Where one turn sends some rows of the set: a few examples, then the rows asked
k755: 0.62, 1.65, 0.80, -1.37, 0.63, -1.30, -0.40, 2.21, 0.63, -1.33, 2.91, 1.98, 2.91, -1.73, 1.16, -1.92, 2.39, -1.61, -0.42, 3.29, -1.06, 0.90, 0.39, -1.25, 0.50, -0.11, -2.08
k780: 0.20, 3.14, 0.88, -1.38, -1.61, 0.55, 1.28, 0.43, 1.37, 1.69, 0.02, -0.52, -0.54, -1.06, -2.20, 2.15, -3.21, 1.97, -2.48, -2.56, 0.32, 0.93, -0.93, -2.50, -0.46, -0.17, 1.16
k653: 0.54, 3.65, 1.52, 0.24, -0.76, -0.81, 1.30, 0.35, 2.98, 2.21, -2.75, -0.77, -1.97, -1.97, 0.69, 0.79, -2.10, -0.34, -0.23, -1.40, 1.82, 1.64, -2.12, 0.28, 0.98, 0.40, 0.15
k360: 0.70, 3.20, -0.25, -0.08, -1.51, -0.40, 2.99, -0.56, 1.51, 0.34, -3.04, 0.10, -1.95, -0.82, 0.83, 0.65, -0.83, -1.47, 0.51, -1.49, 0.49, 2.08, 1.11, -0.15, 0.01, 0.30, 3.18
k885: 0.13, 1.11, 0.17, -1.37, 0.79, -0.64, 0.01, 2.02, 1.66, -0.15, 3.35, 1.55, 3.41, -1.11, 0.65, -1.82, 3.32, -0.61, -0.67, 2.12, -1.84, 0.30, 0.28, -0.50, 0.67, -0.38, -1.79
k617: 1.43, -0.07, -0.57, -1.45, 0.57, 1.56, -0.40, -4.26, 1.88, 1.95, -0.44, -0.62, -0.92, 1.14, -0.11, -1.95, -0.76, 1.22, -2.31, 0.70, 1.58, 2.46, -0.96, -2.93, 0.52, 0.85, 2.98
k441: -0.35, 1.99, 1.14, 1.08, -0.42, -0.44, 0.48, -1.58, 2.60, 3.43, -2.12, -1.91, -2.55, -1.50, 1.15, -0.21, -0.84, 0.27, -1.10, -2.77, 0.96, 0.91, -2.51, -0.19, 0.44, 0.58, -0.40
k835: -0.29, 2.62, 1.05, 0.70, 0.92, 1.00, -0.83, -0.86, -0.13, 1.82, 0.68, 0.48, -3.16, 2.04, 0.43, 1.49, -2.19, 0.69, -2.29, -0.49, 2.61, -0.81, 0.91, -3.13, -2.57, -0.85, 2.19
k650: 1.19, 1.25, -0.16, -1.34, -1.91, 0.82, 2.57, -1.33, 0.70, 1.57, -1.44, 1.00, 0.14, -0.73, -1.28, 0.25, -0.79, 1.82, -1.79, -2.36, 1.62, 0.91, 2.12, -3.96, -1.63, 0.48, 2.42
k788: 1.02, 3.52, 0.33, -1.66, 0.47, 0.43, 1.60, 0.13, 1.85, 1.97, -2.26, 0.21, -1.90, 0.39, 1.65, 0.57, -1.05, -1.49, 1.45, 0.47, 2.56, 1.79, -0.87, -0.05, 0.21, -0.07, 3.15
k235: 0.60, 2.39, -0.60, -3.05, -0.34, 1.71, 1.80, -0.38, 0.37, 2.53, 0.20, 0.21, -0.12, 1.19, -1.25, 1.22, -1.27, 1.45, -0.93, -0.76, 1.65, 1.28, 0.12, -3.12, -1.41, -0.26, 3.54
k214: -0.73, 1.46, -0.11, 1.01, 1.30, 0.54, 0.01, -2.71, 1.72, 3.91, -1.23, -1.29, -3.30, 1.52, 2.19, -0.73, 0.55, -0.23, -0.70, -0.78, 1.75, 0.30, -1.02, -0.44, -0.78, 0.04, 1.89
k93: 0.55, 1.81, 1.09, -1.40, 0.66, -0.85, -0.23, 2.57, 0.58, -1.05, 2.34, 2.74, 2.72, -1.55, 1.21, -2.49, 2.85, -1.36, -0.66, 2.41, -0.95, 0.72, 0.73, -0.59, 0.01, 0.06, -2.39
k819: 0.83, -0.24, -0.42, 1.07, -0.06, 0.47, -0.41, -3.62, 3.20, 0.47, -2.07, 0.52, -0.62, 0.12, 0.04, -2.69, -0.71, 1.32, -2.26, -2.16, 0.66, 1.97, 0.25, -2.78, 0.85, 1.08, 3.28
k15: 1.93, 1.85, 1.36, 1.36, 0.02, -0.09, -0.69, -1.33, 3.22, -1.81, -2.62, 2.32, -1.52, -0.28, 0.58, -1.20, -2.99, -0.39, -1.39, -0.66, 2.24, 1.87, 0.96, -2.27, 1.14, 0.56, 3.42
k333: -0.98, 1.96, -0.27, 2.76, -0.54, -0.61, 1.17, -2.66, 1.17, 1.61, -2.26, -0.99, -3.63, 0.21, 1.58, -0.41, 0.07, -0.68, -1.24, -2.23, 0.00, 0.66, 1.12, -0.48, -1.12, 0.31, 1.99
k82: 0.43, -0.12, 1.22, -0.02, 1.02, -0.08, -1.48, -0.19, 0.86, -0.75, 4.05, 0.75, 1.39, -0.89, 2.11, -1.98, 3.32, -1.15, -1.71, 1.73, -1.80, -1.05, 0.61, -0.89, 0.04, -0.28, -3.05
k52: 0.50, 2.03, 1.42, 1.91, -0.75, 0.03, 0.44, -0.91, 0.43, 0.53, -1.26, 1.72, -2.42, -0.19, 0.04, 0.77, -2.03, 0.96, -2.77, -1.62, 2.91, -0.66, 2.94, -3.70, -2.51, -0.03, 1.30
k725: 0.42, 0.42, 0.43, -1.03, 0.44, 0.26, -0.32, 0.22, 0.55, -0.98, 3.72, 1.12, 2.04, -0.64, 0.82, -2.34, 3.56, -0.70, -2.32, 1.93, -2.90, 0.14, 1.00, -0.11, 0.17, -0.09, -2.28
k611: 1.84, 0.73, 0.99, -0.68, -1.21, 0.45, -0.30, -3.54, 2.46, 0.77, -1.02, -1.35, -1.11, -1.73, -1.07, -0.94, -2.73, 1.38, -3.30, -0.62, 0.76, 2.74, -1.95, -2.59, 1.56, 1.16, 0.49
k948: -0.25, 1.23, 1.80, 0.07, 1.27, -0.24, -2.17, 1.93, 0.15, -1.85, 3.56, 2.22, 1.18, -0.37, 2.05, -2.23, 2.51, -1.68, -1.42, 0.60, -2.00, -0.91, 0.53, -0.72, -0.49, -0.45, -2.20
k68: -0.09, 0.97, 1.81, 0.23, 1.45, -0.72, -2.05, 1.61, 0.48, -1.28, 3.72, 1.56, 1.23, -0.79, 2.58, -1.76, 2.55, -1.90, -0.75, 1.15, -1.23, -1.35, 0.24, -1.11, -0.25, -0.65, -2.67
k807: 0.01, 0.22, 0.25, -0.85, 0.76, -0.05, -0.55, 0.53, 1.14, -0.51, 4.44, 0.74, 2.59, -0.55, 0.70, -1.64, 3.33, -0.45, -1.83, 1.74, -2.79, -0.46, 0.65, -0.69, 0.37, -0.49, -1.99
k789: 1.72, 2.17, 2.06, 0.77, -0.71, -0.48, -1.32, -2.22, 2.06, -0.38, -1.32, -0.24, -2.34, -1.67, -0.39, -0.43, -4.22, 0.42, -3.24, 0.56, 1.93, 2.57, -1.42, -2.57, 1.12, 0.89, 0.10
k625: 2.21, 2.22, 1.55, -0.27, 1.06, 0.75, -1.52, -1.87, 1.65, -0.63, -1.03, 1.23, -2.48, 0.82, 1.09, -0.47, -3.33, -0.71, -1.51, 2.21, 3.45, 1.94, -0.03, -2.68, 0.26, 0.30, 2.82
k698: -0.74, 3.01, 1.58, 0.97, -0.81, -0.05, -0.57, -0.16, 0.69, 1.63, 0.33, -0.72, -2.31, -0.53, -1.19, 1.68, -3.43, 1.69, -3.27, -2.80, 0.72, 0.01, -0.82, -3.03, -1.43, -0.40, 0.31
k579: 0.36, 0.11, 1.52, -0.13, 1.02, 0.18, -1.24, 0.51, 0.71, -0.55, 3.27, 1.63, 1.34, -0.78, 2.16, -2.55, 3.73, -1.03, -1.81, 1.00, -1.54, -1.01, 0.85, -0.32, -0.23, -0.03, -3.22
k165: -0.10, 1.36, 0.24, -1.49, 0.72, -0.20, -0.19, 2.24, 1.31, -0.94, 3.22, 2.21, 3.21, -0.61, 0.36, -2.28, 3.15, -0.43, -1.40, 1.53, -2.47, 0.43, 0.54, -0.12, 0.38, -0.26, -1.43
k665: 0.41, 2.03, 1.37, -0.65, 0.68, -0.87, -1.37, 2.00, -0.65, -2.42, 3.05, 2.23, 1.31, -1.11, 1.71, -2.20, 2.04, -2.18, -1.24, 2.43, -1.71, 0.51, 0.80, -0.98, -0.39, -0.13, -2.33
k196: 0.16, 1.92, 1.33, -0.49, 0.98, -1.27, -1.60, 2.39, -0.15, -2.25, 3.75, 1.87, 1.76, -1.08, 1.65, -1.48, 1.57, -2.09, -0.74, 2.30, -1.51, 0.00, 0.46, -1.59, -0.18, -0.52, -1.98

k625 -> k788
k68 -> k196
k789 -> k653
And these:
k360 -> k650
k665 -> k93

